Each path below is one point turned by a fixed rotation once a step. After each direction that follows a path, write how fast that rotation turns it, in degrees per step (0 if it stays still).
Each turn is a multiple of 5 degrees from 10 to 175, or 0.
Each row of a path follows its step; steps can be skipped.
Path 1:
step 0: [  5 -14   6   8  26 -32 -15  -9  -5  13  15  -7  28 -11  29   8 -16   4
 -38 -11  12   4 -15 -22  -7 -11  12   2   6   4   9  13 -26  29  26   3
 -24 -27   4 -14  -5  13 -50 -10   1   6  19 -13  10]
step 1: [ -7  -6  -9  14  -3  47  -6 -15 -13   4 -43  12 -16 -30   3  -9   2   9
 -38  17  23 -21  -2  -8  10   3   9  21  29  13  -4  -4 -19  -5  11  -6
  -4 -12  -8 -17  -9 -18 -11  -3  15 -36  20  25  14]
step 2: [  7  -7   6  20  14  -7  27  34   0   8  -7 -25  10  12  11  -8  15  -9
  -8 -40 -19   1  -2  17 -15  10  18   5  17  25  26  25 -32 -12  20  19
 -26  16  -4 -24  -7 -23 -26 -16  19  -8  10   1  18]
step 3: [ 12 -21  17  41  25  -4 -17 -50 -27   0   5  13 -17  -7   7   2  11   9
   4   1   1 -22  25  -8  -2 -16 -27  21   4  33  26 -12  -9   8   2  13
 -10  -1   8 -10   9  -7  -3  -2  30   8  18  27  12]
step 4: [-38  17  11  17  -2   5   8  -4   1 -12 -18 -45  -5   1  15  -2   8   8
   9  -3  21   5  -6  13 -16  -1   5  14 -14  40   7  -2  -6 -14 -20  16
 -30 -13  12  -4  -3   6 -20 -30 -23 -36  -9  17  35]
step 5: [ 12  13 -34   5   0 -23 -18 -25 -14  12  -2   1   4 -10   9  30  13  28
 -28  -7   4   3   4  -7  -5  27  -1 -23  12  40  21  22 -27  13  10  33
 -12  -9  27 -12  13  18 -23  -7  -2  22   7   7  -7]
step 6: [-23 -18  -4   3   9   3   6  -2  11  13  -7  29 -10   0 -10  -4  10   1
 -29  10  11 -41 -10  -7  23   7  -7  17  16  27   6   4  19 -14 -16  -2
 -32 -28   9 -10  -2 -25 -20 -25 -39 -17  27  24  13]
step 7: [ 10 -14 -17  15   7 -18  16  -1 -14  16 -36 -10  15 -10 -11  12  28   1
   6   6 -29  11 -17   1 -18   3  13  11 -19  -5 -15  12 -45  -8  11   3
 -45  -7   8 -34  10  -2 -29 -28   5  -4  16  -3 -10]
step 8: [ -6 -13  13  41 -24  11  16 -32 -21  11 -12  19 -12  -1 -30  12  22  -1
 -22   9 -11 -15  24   8  -1 -15   6   7  27  24  32  12 -22 -30 -14  -7
  -2 -11  21  -6  -3 -21  14  14  -3  22  -4  15  16]
step 9: [  4  -8   7  -2  -3 -29  -3 -15  24 -22  12 -18   2  17 -14  -7  21  -4
  18  21  -8  -1  -5   9 -32  18  10  23 -16  13  40 -12 -10 -14   2  10
 -25  -7  12  -2   6 -23 -24 -43  -9 -10  -1 -15  39]
Directions:
[-3 -2  1  1 -1  1 -1 -6 -5 -2 14 -2  3 -3  7  3 10 -3  8  3 14  4 -1 -1
 -6  6  2 -1  2  4  3 -1 -2  1  1 -2  4 -9 -1  7  6  6  1  3 -6 -2 -8 -5
  5] | 70
[  5   5 -10   0   6   8   3   4   1   3  -2   1   8   1   3   1   1  -4
   0  -3   3   8   3  -3   8   0   2  -1  -1  -6   0  -6  -3 -10   2   6
 -11   4   0  -2   3   5   5  -5   1   5 -13   3   6] | 135
[ -6   0  -7   5   6  -6   3  -4   8  -6  11   9  -3  -8   7  -1   2   0
  -1  -3 -12  -3   1  -2   2  -3  -2   5   5  -5  -1   0  -1   2   1   9
  -1   1   4  10  -7  -3   3  -1  -2  -1   0  -6   5] | 120
[  6  -3   1   0   1   2   2  -4  -2  -9  -1   1  -3  -1  -7  -9   4   2
  -1  -1   6  -8  -3   0   6   6   5  -1  -8   4 -10  -6   3  -7  -2   2
   8   2  -3  -1 -12  -2  -2  -8  -5  -4  -4  -1   7] | 145
[-3 -8  9  1  1  1 -1  4 -1 -8  3 -9 -1 -4  0  7 -4 -6  3  2 -6 -5  9  0
 -1  9  0  6 -4 -2 11 -4 -5 -4  0  0  4  5  8 -4 -4  4  9 -3  7 -2 -3  5
 -1] | 60
[ -2   7  -6  -7   3  -2   2   2  -4   1   5  -4  -7   5  -2   1  -7  10
   4  -9   1 -12  -3   2   2   3  -3  -2  -4  -5   1  -6  -9   6  -9   4
  -2  -8   0   2   4   8   3   2  -5   0   3   7   2] | 55
[ 4 -3 10 11  4  1  1 -3 -4  2  4  1  6  4 -6  0 -1 10 -8 -8 -8  0  0 -4
  1  3 -1  0  2 -2  1  9  3 -2  5  2  5 -1 -2 -1  1 15 -3  3 -4  6 -6 -1
 -3] | 140
Path 2:
step 0: [ 12  -3  -4 -14 -25   0  -6  -4  30   4 -38  -2 -21  -3   3   5  23   6
   6 -11  14 -31 -13  18   2  -2   4  -2   6  27   6   1   0 -38  18  12
   8   4 -23   7 -21  14 -15   7  23   1  27  28  -8]
step 1: [-11 -19 -27 -23 -18 -19 -24  -2  -9 -13   3 -18   3  -9  25 -14  -1  11
  -8  -9 -10 -29   7   9  -5  17 -27  19  31  24   2   5 -21  -6  29  12
 -24 -14  -2   0 -21  17 -13  -5   1   0  15  -2 -25]
step 2: [ -9 -21 -14  -6   2 -10 -17   0  10  15 -21  26   7  13  36 -17 -18  43
   2 -16   5  -8   7   9  14  10 -18   7  11 -21   3  14  18   1   5   1
 -16 -10  11  12  11 -17  -5 -10 -10 -15  -4   9 -47]
step 3: [ 12 -17   1   5  11  10   4 -35  10  17 -15   7  11  10   0  10   6   4
   3 -10 -12 -24   1  32  23 -25 -19 -14 -35 -16  22  44   7   2   7   3
 -14 -19 -10  33  -8   7 -15  -1  -3  -6   6   4 -19]
step 4: [-28 -21 -12 -15   7   5  22  12   3  17   2 -21 -12  21  18  15 -15  -7
  -1  -8  -3 -26 -17  22  27 -15   0  11  -3  27  33  18  10   2  26 -11
  -3 -19   6  21   5  10  -7   4  12   8  31   8  26]
step 5: [-18 -20 -16  10 -11   0 -10  -6  22  -2  -1   5  -6  17  16 -27  -9 -11
 -24  -4   9 -18   1  18   1  15 -20  -1  -1  38  12 -15  22  -4  15   2
  31 -32  -4  -8  -3 -27  12  10   8 -26  29  19  -2]
step 6: [-21  24 -30   3 -36  10  -7 -16  18  -7 -18  11  14  -9  27 -25  20  26
 -25 -14   2 -21  -3   9   2 -15  -1  -2  -1  11  13  -7   2  12  -3   3
  18 -20 -19  15 -22  15 -18 -26  11 -12  -8  13 -16]
step 7: [ -1  -6 -36  -2  -4  -4 -19  -3  25   2  -4   7  -9 -21  -3  16  -2  35
 -13  -1  -4 -43 -22  14   6 -20 -11  39  15 -12   3  15  21 -14  19   7
  -9   4 -25  12   8  26  -6   9   1   5 -13   9 -13]
step 8: [ -9 -29  -6 -14  -3 -16  -6   4  -7   4 -12  18  15  14 -14  13   7  12
  -3  21 -23 -40  10  -1   0 -14 -19  24  15  16  10  27  -3 -14   0 -17
 -27 -38  -1   8   2 -16  18   4 -10  -1  17  20 -26]
step 9: [-15 -19 -17  10 -11   9   9 -13   8  30 -14   9   7  19  -4 -16   8  22
   7 -37 -27   8  -3  17   9  14   4  -2 -11  15  35  14   1  -3  10 -13
 -11  -9   8   7  -1 -19  15 -16   9  29  25  19 -32]
Directions:
[  2  -2   6   7  -3  -7  -3  -6  -1  -4   3 -12  -2   3   7   1   8   1
   3  -2   8   5   0  -3   2   2   3  -3  -1  11   7 -10   1  -1   3  -4
   1   2 -10   6   4  -6   2   1   8   3   6   3   4] | 70
[  8  -7  -2   7   8   2 -10  -5   4  -5   5  -3  -6  -5  -2   2  -1  -8
  -7  -4   3  -7  -2   2  -5  -1  -1  -4 -11  -1  -2  -1  -1  -4  -3   0
  -2   1  -1 -11   1   0  -1   3  -9   1   4   8  -7] | 155
[ 6 -2  3  5 -2 -5  8  1 -5 -6 -9  2 -5 -5 -5  4  3  0  2  8  0 -8 -1  9
  4  0 11  7 -3 -7 -4  3 -4  1  5 -1 -3 -6 -2  3  7 -3 -5  3 -1  0  3  5
 10] | 90
[ -2  -9   1   1   4   3   1   1  -9 -11  -6   8   0   6   3  -1  -1  -1
   7   1   2  -6   1  -5  -8  -2  -4  -9  12  -1   4   2   8   3   1   2
   8   0  -2  -4   7  -8   1   3  -1   1  -6   5   0] | 120
[ -7  -7  -2  -1  -1   2  -9   8  -8   5   5  -1   4  -5   0  -3   0  -3
  -2   4   7  -6  -1  -3  -3   5   0   0   5  -1  -6   1   7   0   3  -9
 -12  -3  -2  -2   1   0   2   8   1  -3   9 -10   7] | 110
[  1  -6   8   1   0  -7   5   3   1   2   3   1  -4  -4  -2  -2   6  -4
  -1   2  -6   9  -2  -3   1  -2  -3  -8   4  -8  -5  -9  -7   6 -13   0
  -2   8   1  -8   4   5   2   4   1  -2  -4  -2   9] | 0
[ -1   2   4  -4   6  -8   0   3  -8   3   3   5  -7  -1   9   1   1  -8
   8  -2   0  -1  -1   8  -5   2 -11  -2  -7  -9  -2  -3  -1  -3   5   0
   3   1   4   5   1  -2  -7  -7   6   2   6  -6  -7] | 40
Path 3:
step 0: [-39   7  16  19  -1   5  -2 -27  25  -2   5  -5 -29  -2  -1 -27  17 -25
  -9  11  12   0   3  18 -12 -25   4 -27 -13 -28  22 -18 -18 -32   7  -8
  -5 -21 -11  13  -9  -6 -13  19 -25 -15 -15  32  -7]
step 1: [ -2  -7  22  -9  19  18 -28   6  32  34  10  13  12 -24   7  25  -6 -22
 -13 -14   6   0  14 -12  -8 -16  -3  11  -3 -16   2 -44  16 -20   1  39
 -16 -18 -18   9  -9   6 -24 -22  -6 -10 -13   2  24]
step 2: [  2   6  15  25  -6  18  -2  15 -21  12  -6   0 -30 -37   6 -15  42 -11
 -10 -15  34  19  14  -5  25  -3 -18 -23  10   2 -10  -6  -3  -8  11  11
 -17  -8  -9   1 -30 -40 -12 -34   2   7  -9   8  -4]
step 3: [ -6  14  -4 -17   6 -10  24  33   7 -18 -15  37  -1  -8   8   7 -18 -21
 -13  -7  25  -9  -2  17 -16   8  -3 -17 -20   4  20 -29   9  -8  33  33
 -11 -16  28  10  -9 -31   1 -19  11   8  15  31   7]
step 4: [  8 -26 -32   9 -11  18   0  -7   1  -3  -7   6 -29 -26  -4   1 -26  -3
   2  16   0  34   2  17  -5   0 -16 -13 -20  10 -16 -49 -14 -13 -16   5
   3  11  -3   7 -11 -29  23 -35   3 -12  30 -18  18]
step 5: [ 11  14  20 -18 -20 -10   2 -23 -13  13 -16  53 -42  25  18 -14  -4 -11
   4  25   3  31   8   8   4   9   7 -11 -14  -8  10 -18  24 -23  14 -12
 -10  -7  -7  14 -10   9  26 -13   5 -21   2  17 -17]
step 6: [-14 -27  -1   8   3   3   8 -11  14  29   7  10 -12  10  40   4   4  32
 -35  12  13  18   4  -6  -8  23  23  14 -36   0  17 -27 -15   4  10  -3
 -21 -16  19  11  16  10  -4 -32 -11 -11  -1 -21  22]
step 7: [  9   6 -19  -6   8 -19 -21  -8  -2  16  20  -9 -41   1  12 -20  10  25
  -3  19  44   0   4  20  14  19 -13   0  25  19  10 -23  18 -17 -22  -4
  -4 -26   0 -25  12  -7  -4 -19  -3 -17 -35  20   6]
step 8: [-27   2 -20  -1  23  -9 -28  11  23  21 -19  18  -1  12  29 -27  16  -3
   8   1  -6  -8   3  40 -10  18  12   1 -13  10  19 -13   0  25   8   4
  11 -14  10 -14 -50  10 -28 -22  11  -2   2  10   2]
step 9: [-24 -11 -36  -2   8  29  -5  17 -16  29  18  -6 -23 -29  -5 -25  13 -19
  13   6  -6   9  -6  21 -32   0   9 -12  16  19   3   6  -1 -11 -18  19
 -28 -32  11  24   1  16  11  -2  23 -18   0  -1  28]
Directions:
[ -3  -1  -3   7  -6  -4   2   9  -4  -9  10   4  -2  -4   2   2   9  -3
   6  -1  -3  -4   0   2  -3   2  -2   5   5   4 -10  -6   6   3  -1   5
   5   3  10   8  -8   1  -1   1   8   4   4   2   2] | 60
[  1  -1   2  -1  -8   6   6  -9   0  10   0   3   5  -4   2  -5   0 -12
   6  -2  -1  12  -5  -3   5  -2   0   9   3  -5  -1   2   2  -3   5   0
   3  -1   1   7   0  12  -4   1   2  -4  -2  -3   6] | 85
[-12   0   3  -4  -4  12  -2  -5   3   0  -1  -3   4   3   3  -8   1   7
   6   4   2  -7   7   0  -3  -5  -1  10   7   1   1  -3  -5   4  -8   1
  -5  -5  -3   1  -3   2  -4  -2   1   6  -7  10   1] | 45
[  2   6  -5   0   1 -10 -10  -3   7   6   0 -10  -4  -1   6  -2   2  -1
  -6   5  -7  -5  -2   6  -1  -5   6   8  -1   7  -3   9  -6  -5   1   1
   2  -4   4   4  -3   3   1   5   7  -3  -8  -2   1] | 35
